The rows of R fall into several groups, which share some directions, and each row is roughly a mix of its group's hidden directions.
R:
[[ -6 -34  41  10  -7 -20  -1  16   8 -18]
 [ 41   3 -10 -30 -11  -3 -32  -8   8   0]
 [-13 -18  15  13 -46 -10 -21   7  16 -13]
 [-19 -27  -8 -29  -6 -10 -14  29 -15 -26]
 [ 13 -11 -48   1   9   6  17  29   6  13]
 [ -7   8 -33   9 -31   2  18  38   3   2]
 [ 23  -4   1  -4  -8 -19 -13 -20  14 -48]
 [-13  -4 -42 -15 -13  -5  -9 -33  22   5]
 [ 15 -25  -1 -15 -26  32  28 -17  11 -10]
 [-25 -18  44  -5   9 -30  -6  -5  10  -6]
 [ 11 -40   3 -17   0  -2  18  -4  41   2]
 [-21  24  18   2  16  20 -17 -41  -3  -9]
 [-22  -7  -2  26 -21  -5 -11 -39 -25  -9]
 [-22  33 -14  14 -15 -33 -27  -3  -3  -5]
 [  8 -38 -19   2  22  20  16  15   7  28]
 [ 11  16   6  23 -46  -2  -5  -6 -29  -3]
 [-11 -14  -6  29  34  15   9  -8  20  30]
 [ -3  -6  19   3   4 -23  24  49  -6  -5]
 [ 17 -18  -1  14 -33 -28 -22  25   2 -16]
 [-12  -6  -6 -21  32 -11  14   6 -37  26]
 [  2   2 -17  13  33  40 -10 -21 -18   7]
 [ 19  -8  26 -24   1  36 -17  25  11   3]
 [ -4   3   4 -14 -12 -47 -25   5  28  -1]
 [  4 -12 -34   0   2  17 -25  -9  34 -24]
 [-16   0  20 -15 -12 -35 -30  27   4 -11]
 [ -9  30  15 -16  15 -12   8 -23 -13  38]
 [  9 -16  16 -38  24 -37   2   6   8   3]
 [ -7 -15 -19  18  43  18   6 -11   9 -25]
 [-15  -8   8  19  -9  31  11  40 -18 -16]
 [  3 -12 -17  12 -23   5 -36  15 -37  -6]
 [ -2   3 -21  16   5  -1  24 -34 -39   6]
 [ 18  -8   9 -35  15 -10   1  31  32   5]
 [-14 -19   7  13  -1  23 -18  -3  -7 -49]
 [-23  36   6 -11 -15  16  10   5 -32 -22]
 [  2  46  18  -6 -33  -2  19  -4   9  -4]
 [ -3  14 -25 -19 -24   1 -12 -20 -37 -20]
 [-28  24   5 -23  14  19 -28  -3 -27   6]
 [-13   4 -11  -9 -25  21 -14  33  12  34]
 [-20 -10 -35  -4  27 -13  24  21  16 -14]
 [ 11  -5  18 -18 -21  10   3 -48  -8  20]
 [  9 -11 -50   6  16   9  11  28   5   8]
 [ -4 -36  17  23   7   5  -4  10  40 -11]
 [ 30 -19  -5  -4 -24  16 -30  19  21 -16]
 [-18 -18 -24  -7   6  13 -18  -8 -14  45]
 [  6  26  13  11  14  -6   3  37 -38  -4]
 [-11  29  29  13  -7   2  39  18   8 -13]
 [-19 -10  -2  36 -19   7   3 -36 -22  -7]
 [ -9   0  15   2   2  25  -4  12  -8  54]
 [ 41 -30 -24  14 -13  14 -14  10  -6   4]
 [ 32  -6  11 -25 -21 -35 -11  -5  15 -14]
 [  0 -48  -7  20   5  23   2  25  10   3]
 [ -7 -41   5   6  11   6 -15 -10  39 -16]
 [  6 -12  36  -1  10  40 -10  13   4  23]
 [  9  -8   0 -31  25 -41  19   1 -16   7]
 [ 18 -29  11  -7  15 -11  23  30 -15  26]
 [ -4  10 -43  22   8 -21   7 -21  16  19]
 [  0  15  13   6  32 -25 -21  37  11  -2]
 [ -2 -40  -9   5  -7  -3 -18 -24  30 -22]
 [ 26 -16  37 -15  -2  -5 -25 -21 -21  -4]
 [ 32 -34 -18  -5 -14   0  14  31  11   4]
 [ 10 -13  -2  -6  18  15  45   7  30  15]
 [  5 -43  -3   9 -27 -26  -1  20 -16  -5]
 [-11 -10 -31 -35  15  20  11 -28  -6   6]
 [-32  32 -11  14  18   1 -25  -5   9 -25]
 [-34 -29 -24   1 -12  -4 -15  28  15   9]
 [-17  45 -18 -10  24   3  -5 -13  22   8]
 [ 25  10  -2   3  17   9  21   7  48 -11]
 [ 16  -1 -17  14 -22   8 -34 -15  30  22]
 [ -7   6   7 -37  28 -39   7   0  -1  12]
 [-32   2  17 -13   8   6   7 -29  35 -19]
 [ 21 -13 -30  14  -9 -23 -28  29   9  -2]
 [  2  21  12  -3 -22  11  -9 -11 -36 -36]
 [ 17  11  22 -29 -10  -5 -13  -6 -41  18]
 [ -1 -16 -17 -28 -13 -48  -2  10  -9  -3]
 [ -9  25  -4   3 -13 -14 -40   0 -35 -10]
 [ 13  21 -12  -8 -26 -34  14 -35   2  -3]
 [  7 -35   5   4  13   0 -35  -8  27 -22]
 [-22  22  25  10 -31   2  -3 -25 -11 -25]
 [ -2   8   5  26  -8  12 -29 -31 -33 -12]
 [ 24 -14   1  30  -3 -12  18  29   7  31]
 [-17  -7  10  23   6  29  18 -39  16   8]
 [ 26   2  -2 -45  21 -11 -22   4  14   5]
 [-15 -26  29 -13  10  13  -6  15 -26 -30]
 [ 26   2 -26   5 -41   0  -3 -17 -14  21]
 [-41   1  -9 -11  -1  27  31  -9  -1  21]
 [ -3   7  25  27   5  -6  22  28  17  32]
 [-29 -12  -5  27  13 -25  11 -25 -27   9]
 [ -6  24  14  -2  13 -15  32  27 -20  25]
 [-24 -13   8 -14 -12 -33  25  34   4   6]
 [  1 -17   6  -7 -29 -36   9  32  16 -12]
 [ -7  11  -6  -8   5   2  53  -6  10  28]
 [-12 -10  -1  37 -16  27 -30 -19   8   9]
 [ 29   1   6   3  -2   1   4  17  -7 -53]
 [-16 -19  28   2 -26 -33  13  10 -23  -3]
 [  2   9   4 -22 -19   8  19   4  46 -24]
 [-17  14   2   5  23  26  26 -27  21  21]
 [ -9 -33 -11  21  26  20 -16  -3  27  14]
 [  6  40  -7 -11  -8 -15  15  -5 -28  31]
 [ -9 -23  46  -1   6 -13   0  19  26  -9]
 [  8   7  -2 -16 -17 -49  -8  10  14  25]
 [  8  36 -35   4   5  -9  10 -22 -14  23]
 [-10   3  17  17 -21 -32 -19 -24  30   1]
 [ 18  -7  -2 -27 -20 -18  -5  26  36 -15]
 [-22   7  48   2  25  -4   5  15  18   3]
 [-10   7  20   2  25 -12 -15  -4  24  43]
 [ -5  -7  12 -20  33  16   1   4 -42  17]
 [-17 -12  20  16  21   5   3  15  28  39]
 [-18  -7  -1   6 -38   3 -39  -5  22 -12]
 [-15  31  -2 -16  26   8   6 -33  -1  28]
 [-24 -10  -5  12 -18  12  48   2  12  15]
 [  9 -13  -5   9 -19 -45 -20  29  -3   3]
 [ 11  -8 -14 -11  -8  12 -20  -2 -23 -49]
 [-10 -18  38 -14  16  16   2  -5  23 -30]
 [ -9 -20   1  15 -15 -13 -32   8  14 -41]
 [-16  10 -21  23   0 -37  31  -9  14  10]
 [  0 -25  10  40  -9  12  35   0 -13  -9]
 [-17  19 -44  10  -9 -17  13  -3   1 -28]
 [ 11 -36  23  -4  22  -5  34  -8  18   2]
 [ 13 -13  33  18 -14  -1 -23 -33  -7 -20]
 [-24 -18  40  20 -11 -19  -1  21   2 -15]
 [-27 -22  -3  -2 -32  -9 -33   6 -21  14]
 [  6 -33 -22  -7  16   4 -22   9  34 -21]
 [ 34 -32  10  18  13  20  26 -11  -7  -6]
 [-25  15  36  15  12   9 -25  25   3  12]]

Here is one row from each group, named. Which group is each of the other rows in?
[  1 -12 -28  24  31  -9  -6 -35   6  12] -> <76>
[-28   4  26  -6  -7  -8   7 -39 -28  11] -> <125>
[ -9 -24  23   8  26   4 -29   3  36  -1] -> <23>
[ 46   0 -11  -6  17  28 -16 -18 -12  -3] -> <129>

[  3  29  34   5  -3 -18   7  -2  20 -34] -> <23>
[-17  -3  40  13  -5 -20 -17  15  -2 -33] -> <125>
[  7 -12  -5 -12   2  12   1  31  43 -27] -> <76>
[ 24   6   3 -11 -32  25 -37   4  16  -6] -> <76>
[ 37 -25   4   0 -34  16   5 -14 -16  12] -> <125>
[ 12   3  32   6  -5   6 -33   0  23 -34] -> <125>
[ -2 -20  35  -9 -27  -3 -16  11  -4 -35] -> <76>
[ 17 -12  -8 -24  20   4  29  28  27  14] -> <125>
[-19 -27  -6 -22 -26 -21 -25  21 -11   8] -> <76>
[ 12 -24   6  -9  23   3   7  22  46   5] -> <76>
[  8  44  17   4  -9 -26 -19   5 -21  11] -> <23>
[  9 -27 -18 -18  38  26  -8   9  -5  16] -> <23>
